One turning vector, and how many steps it has turned:
The counts run from 0 to 347.
[-26  -9 -29  10 -19   3 -10   4   8   8   2  -3   4  24 -24  12   3  25
 -21   5  -8  -9   9 -10  -4  -7 -10 -11  -3  10  15 -17  -5   7  29 -11
  -5  20   5  21   1  -8 -37   6  13   9 -16  -7 -11   6  11  17   7  27
   9   3   6  -9   5 -11   8   5 -38   9   3  20  16   7  11   2  -6  -2
  -1  -2 -23 -15  -3   8 -10]  277
[-17 -18 -11  -3 -18  -2 -23  -9   3  -6 -17  -6  -3  34 -21  21  14  28
 -10   8  -5  -2  -8 -12   6  -4 -19  -1  -2  -4  19 -20   9  11  15 -18
  -9  21  13   4   1  -9 -31  -2  11  25  -2  -3 -15   2   8  17   6  25
  -1  -8  11  -2 -14 -19  25 -14 -11  -2  -2   4  19   7  -1  17 -21  -2
 -10 -10 -15 -11   2  22   4]  36
[-17  -5 -16  19 -11 -17 -21  -1   9  -6 -14   1  -4  25 -23  12  10  23
 -20  15 -13 -22  -7  10  -1 -10 -20  -2   0   3   9 -22 -17   1  16 -20
 -11  21   7   8  -2  -7 -42  -6   6  22 -10 -12  -4 -16   8   5   2  21
  -7   9  17   5 -20 -13  13   6 -14  23   1   8   7  -8   0  17   3  -3
  -5   3 -22  -9   2  17  -6]  321
[-13 -11  -5  -7 -35 -14 -14   8   4   5 -13  -5   4   7 -12  31  21  14
 -17  21  -3 -17  -6 -11   6 -12  -2   1  -3  11   4 -14   6   5  27 -14
  -6  10  23   1 -15  -7 -34   3   4   5   1 -18 -13  -6   5   6   3  18
  10 -10  25  -6  -7 -27  -3   8 -23   7  -9  16  17   3  -2  23   2  -4
  20  13 -21 -14   0 -11  -8]  158
[-21  -1  -3 -10 -25 -10 -26   9  -3  -8 -20  -4   7  31 -33  16   0  15
  -9  16   9 -16  -8 -10  -3   1 -13   5 -19   7   3 -28  15  10  16 -17
   2  16  -1   7 -23   1 -34   1  -4  10   7 -11 -10   4  16  14  -6  21
  -3 -10  13 -11 -13 -22  21   4  -1  12 -21  -4   9   7  -6  17  -4   3
   9  -5 -10 -23   5   5  -2]  245
[ -1 -10  -5   2 -22   1 -24   9   3  10 -18  10   7  25 -11   6  10  33
 -16  16   0 -28  -4  -6   4  -5 -18  14  -2  -1  10 -19  -6  12  26 -21
  -2  17   1 -10  -8  13 -32   9   7   6  -9  -9  -6  -8   1  16  11  37
   0  17  11  -7  -3 -19   2  -4 -35  -2  -3  14   3  -2   7  15   2  -6
  -6  -6 -30 -11 -13   0   0]  83
[-29  -8 -19   8 -25  -2 -16  12  -3  -3  -7  -4   3  16  -8  29  10  24
 -26   5 -14  -8   1   0  -9  -5  -4  -8   5   2  21 -30   1   0  17 -10
  -7  17   0  13   5 -11 -45  -6  21   3 -13  12 -18  11   1  10  17  20
   5   2  16  -8  -8 -22  14   9 -25  20 -12  15   3  -8  15   5  -3 -12
  -4   8 -19  -4   3   2   1]  107
[-27   0 -13  19 -17 -15 -23   5   2  -1  -6   1  -2  14 -17  24  14  26
 -23  15  -7 -18  -3   2  -8  -7 -14   3   5   0  14 -25  -8   8  16  -8
 -13  17  10   8   1 -12 -46  -3   7  11  -9  -4 -16   0  10  11  20  27
   5   4  20   6 -17 -17  11   8 -12  25  -6  11  -1 -17  12   7  -1  -8
  -2   7 -18  -4  -5   8   6]  212
[-15   2  -7  14 -16 -16 -21  17  18  -2 -18  -6  11  19 -20  13   1  14
 -16  13  -5 -27   0  15   4  -9 -18  -1  -5   6   5 -23 -11   6  14 -21
  -3  10  -5  12 -18  -1 -39  -4  16  17 -14  -6  -9 -13   2   7   3  15
 -11  10  16  -8 -13 -16  17  22 -33  23 -11  10   9   6   6  16   7  -4
   0   8 -17 -18   9   5 -13]  66
[-13   0 -11   4 -34 -13  -6  12  -7  -4 -16   3  -8  20 -17   8  24  20
 -22  10 -15 -22 -11   4  -7 -14  -2  18  -8  16  18 -24   6  11  14 -14
  -1  11   5   3 -15   4 -40  -8   1   7  -4  -3  -8  -2  -2  -7  -1  25
   0   8  21 -10 -10 -32   0   0  -3   9 -12  30   1   2   5  14  11  10
  10  12 -16 -24  -7   9   5]  303
[ -6  -1 -16   3 -30  -7 -19  12  -4   2 -19   9  -1  27 -15  -3  16  24
 -17  10   3 -22  -9  -8   3  -9 -18  19  -3   6  12 -38  12  22  13 -11
   2  16  -4  -6  -5   8 -36   5   5   6  -4   3  -6   5   9  19   2  31
  -8  16   1 -15  -6 -25  12 -16 -26   4  -5  10  10   7   4   7  -4   4
 -11   6 -22 -20  -2  15   6]  190
[ -5 -10 -13   7 -24   0 -23   4   5   8 -21  -3   3  22 -13   7  12  35
 -22  16  -4 -26  -9  -6   0  -3 -14   0  -1  -4  13 -20   2   0  21 -17
  -6   7   2   1  -1  15 -29   3  19  -6  -4  -2  -6  -2   1  18   6  36
 -14  11  -1 -15   1 -17  11  -1 -38  -4   5  11   6   6   0  22   1  -3
  -2   2 -30 -19  -8   7   2]  86
[-18 -11  -7  -4 -21  -4 -19   5   2  -5 -15  -7   3  36 -39  16  14  22
  -8  13  -7 -23 -15  -6 -13  -4 -16   4 -12   2  -1 -14   2   7  21 -29
  -8  15   6   3 -11   4 -31  -1   6  15   1 -11 -13  -5  11  -2  -2  30
   1  -5  23  -5 -20  -8  16   4   4   1 -11   4   2  -2  -1  23  -7   3
  10 -13 -18 -23   9   8   0]  137
[-23  -6 -14   8 -19  -5 -18   8  15   5  -5   7  15  13 -23  11  -4  17
 -17  12  -5  -8  12  -4   9 -18 -13  -2   3  14  13 -23 -14  12  29 -13
   2  21   2  15 -15 -11 -38   4   2  16 -18 -17  -5  -4   5  14   8  19
  14   4  12   1   4 -24  -2   4 -37  12 -11  22  17   9   8   3  -3   5
   1  -6 -16 -16  -3  11 -10]  168
[-23  -4  -6  16 -19  -1 -14  -3  20  -1 -11  -2   8  26 -22  29  16  20
  -3  17  -4 -16  -3  -1   7  -3  -2  -1   7  16  23 -15   7  10  11 -22
  -7  13  14  22 -16  -4 -37  -6   3  12  -2  -6 -13  12  14   5  13  22
   3  -8  38  -4 -14 -28   7   2  -5  -1 -17  13  10   1   8  15  -1  -6
  -3  -2 -14 -12  -3  17   2]  312
[ -8  -5 -11  -4 -21   8 -14  12  -1   0 -19   9   7  30 -22   5  16  25
 -10   4  -4 -10  -1 -12   9  -5 -12  11   1  -1  14 -22   4  21  17 -20
   0  22 -10  -1  -7  -2 -39   7   4   7  -7   3 -11   0   6  16   0  28
   5   3   8 -13  -8 -26  10 -20 -24  -9 -16  13   9   9   5   6  -7  -4
 -19 -12 -25 -13  -4  15   4]  187
[-15   2  -6  10 -19 -20 -22  15  18  -2 -13  -3  11  19 -16  13  -5  13
 -18  16  -3 -28   1  13   3 -12 -20   3  -9  12  10 -27 -12  12  15 -13
  -1  15  -3  10 -22   1 -34  -7  12  17 -13  -9  -4 -12   1  12   8  10
 -10  15  15  -8  -8 -21  15  20 -30  26 -11  15   7   7   6  14   6  -3
   4  11 -12 -18   4   5 -12]  65
[ -9   0 -16   3 -35  -8 -14   8  -9   9 -15   3  -6  26 -13   7  17  26
 -21  14  -1 -29 -11  -3  -6 -10 -13  19  -6  11  18 -26  14  14   8  -8
  -2  10   7  -1 -13  10 -34  -2   9  -6   1  -1  -8   2   5  13   5  35
  -5  16  11 -21  -3 -22   6  -4 -21   7   0  19   1   3  11  22   4  -1
   3  10 -20 -23  -9   1   8]  194
[-12  -7  -5   7 -30 -16 -15   0   4   7 -17 -10   0  18 -17  13  31  19
  -8   6   2   4  -7 -12   8   3 -17  -3 -19   0   5 -30  12  13  34 -16
 -12  26   4   4   2  -6 -27  -3  -2  33 -10 -12 -18  -1  13  14   3  15
  -5  -5  10  -6 -11 -34  13  -3 -11   7 -11   5  29   4  -7   2   0 -10
   2   6 -17  -6  -6   9  -1]  225
[-22 -19 -11 -11 -16   3 -24  -8   7   1  -8  -8   0  34 -20  27  10  23
  -8   6  -4  -3  -6 -10   0  -6 -22   1 -10   2  20 -17  13  17  18 -22
  -8  19  18   0  -8  -4 -20  -8  11  27  -4 -10 -16   2   0  12   4  29
   4  -2  25  -4 -11 -16  15  -7  -9  -1  -4  15  14   3   6  20 -17  -4
  -4 -16 -13  -9   0  14   4]  34
[-12  -1 -16   5 -30 -14  -9   9  -9  -8 -21   7 -13  23 -19   5  19  25
 -26   8  -8 -15  -8   0  -2 -10  -6  16  -6  15  24 -31  10   9   6  -5
  -1  12  -3   6 -10   4 -39  -4   1   7  -6   7  -4  -1   3  10  -1  19
  -8  10   4 -11  -7 -34  12  -5 -11  13 -12  17  10   7   7   9   5   9
  -3  14 -16 -23  -6  14   3]  300
[-13  -3 -14   7 -18  -2 -18  13  15   2 -13 -13   8  28 -22  21  13  11
 -10   9  -2 -16   1   3   5   8 -18 -14 -14   9   5 -20  10   7  16 -27
  -2  21  -7  13 -16  -5 -32  -6  15  15  -8  -9  -5 -10   1  12  -7  13
  -9   1  17 -25 -17 -16  18  11 -29  13  -9   3  18  10  -8  17   6 -15
  -8   4 -24  -8   8   3 -13]  71
[-20  -8 -26  -5 -29  -5 -14  21 -12 -11 -13  10   1  21 -20  17  10  14
 -27   4 -12  -5  -2  -3 -10 -12  -3   1   2  10  11 -34   4   1  18 -15
   3  18 -13  11  -1 -10 -48   3  15  -3 -12  10 -11   1   0   7  -4  16
   7  -1   5 -17  -9 -26  13  -2 -23  17 -16  15   6  -1   6   4  -1  -1
  -2   9 -24 -11   9   8  -5]  2
[-27  -1  -9  10 -23 -11 -30  -3   4  -1 -11  -1   8  19 -16  23  11  16
  -7  15   6 -15 -10  -4   2  -4 -15   1   1  15  26 -30   5  14  22 -13
  -8   8   7  15  -2  -6 -33 -16   6   8   4  -5 -10  16   8  15   7  27
   0 -14  20  -8 -15 -32   7 -11  -8  10 -13   6   4   6  -7   5  -6   1
   5  -8 -11 -14  -6  29  14]  205
[-17 -12 -14   5 -24 -10  -9   2   1   5 -14 -14   3  18 -14  20  29  18
 -14   5 -13   6  -1  -6  -1   0  -6  -9 -15  -3   6 -22   6   2  34 -24
 -10  29   2   8   1  -9 -35  -9   5  26 -13 -10 -15 -13   1  -1  -2  18
   1 -10  21  -8 -13 -30  10   2 -11   5 -10  16  20  -2  -8   6   2 -16
  -3  -3 -22  -2  -7  10  -4]  222
[-23 -11 -18   6 -18  -9 -18   1   1   5  -7 -12  -1  17  -1  27  18  19
 -23   6 -17  -4   3   5  -6  -4 -15 -10 -14   3  19 -20   0   0  25 -18
 -10  23   8   5  -5  -7 -29 -14  15  22 -15  -8 -15 -16 -14   1   6  19
   2   6  27  -4 -11 -26   7  10 -18  18  -3  23   9 -10   5  12   4 -15
   2   2 -18  -2  -9   3  -2]  218
[-17  -1 -20  12 -21 -14 -17  16  11   1  -8   2  10  16 -30   4   1  12
 -18  10  -6 -16   4   1   1 -16 -19   0  -1  11   0 -26 -15  11  27 -14
  -4  18  -4  17  -7 -13 -43   4   8  16 -16  -8  -7  -7  11  13   2  16
   2   7   0  -7  -5 -11  13   7 -38  19  -5  12  14  14   2   2   1   2
   1   3 -19 -20   6  14 -11]  171
[-12 -14  -2 -10 -11  -4 -28  11   7 -14 -23  12  11  24 -19  27   0  32
 -16  19  -4 -24  -3  -2   6 -10  -7   3   5  -3  13 -22  -1   3   9 -18
   1  12  -3  -3 -17   4 -40   6  10   3  -1  -1 -11  -4  -1  11  10  18
   4   2  23   1 -17 -23  14   3 -23   8 -25  10  -2  -7  10  19  -6  -2
  -4  -3 -22  -7   5   0  -4]  252
[-18 -15 -15   7 -20 -16 -17   1   5   4 -10 -15  -3  17  -8  24  23  19
 -17   5 -13   1  -4   1  -2   0 -16 -11 -19   3  17 -23   7   0  26 -18
 -13  25   2  10   3  -6 -28 -19  16  28 -13  -6 -15 -11  -9   3  -6  14
  -9  -2  19 -11 -14 -32  16   3 -17  17  -3  13  19   4  -8  10   3 -11
   3   3 -16  -4  -6  11  -4]  220
[-11   1 -10   0 -14  -5 -24   7   6   5 -17  -2   7  30 -18  18  12  15
  -6  10  12 -16   4  -9  13   9 -21   1 -23  12   6 -22  19  17  17 -19
   1  26  -6   5 -14  -1 -29  -2   0  16  -6 -16  -7  -6   7  22  -8  15
  -2   2  19 -20 -14 -24   9  -7 -21  11 -14  -2  26   7 -10  12   3 -14
 -12  -6 -24  -7  -3   4  -7]  75
[-10 -16  -7  10 -22  -9 -19   3  24  -4 -10   7   4  15 -13  16  23  28
  -6   7   2 -18  -4  -7  10  -4  -8   4  -6  21  25 -22   9  18  15 -16
  -5   8  -4  11  -6  13 -25  -9  12  16 -13   4 -16  15   2  13   5  18
   0   5  31  -9  -5 -38  -1 -12 -29   0 -15  16  18   9   5   2   7   0
   5   2 -18 -14  -3  20  -3]  15
[-14 -10 -12 -10 -28   0 -14   8  -2  -3 -14   0  -3  28 -13  16  16  23
 -11   0  -4  -3  -4  -9   4 -10 -11  12  -1   4  22 -34  23  23   7  -7
   0  16   3   0  -8  -1 -30  -1  12  16  -6  11 -20  13   4  20   9  22
   0   5  12 -14  -3 -31  18  -9 -22  -1 -12  21  15  10  15   8 -15  -2
  -9   5 -11  -9   0   9   3]  294
[ -8 -12 -16   6 -28   7 -16   6   2  10 -14  -3   5  24 -11  10  11  32
 -23  16  -6 -22  -4  -6  -6  -1  -8   0   0  -3  12 -16   2  -2  24 -19
  -4  11   4   4  -4  10 -36   5  21  -9  -2  -5  -5  -3  -1  11   6  39
 -10   6   6 -18   2 -15   8   1 -35  -6   4  15   0   3   1  22   2  -7
  -1   1 -33 -15  -9   2   3]  87
[-18  -3 -25  25 -23  -1  -6  -1  11  -1  -4   6  -5  28 -31   1  17  28
 -16   9  -6 -26   0  -5  -9  -7  -8  -1  -1  21  10 -22  -2  10  17 -18
  -8  16   4  18   2   3 -41   3   3   9 -15  -6  -5   7  21   3   2  27
  -1  10  13  -5  -8 -10   5  -1 -14  10   4  12   8  -1  10   4   5   4
  -1   4 -25 -18  -3  18  -7]  22
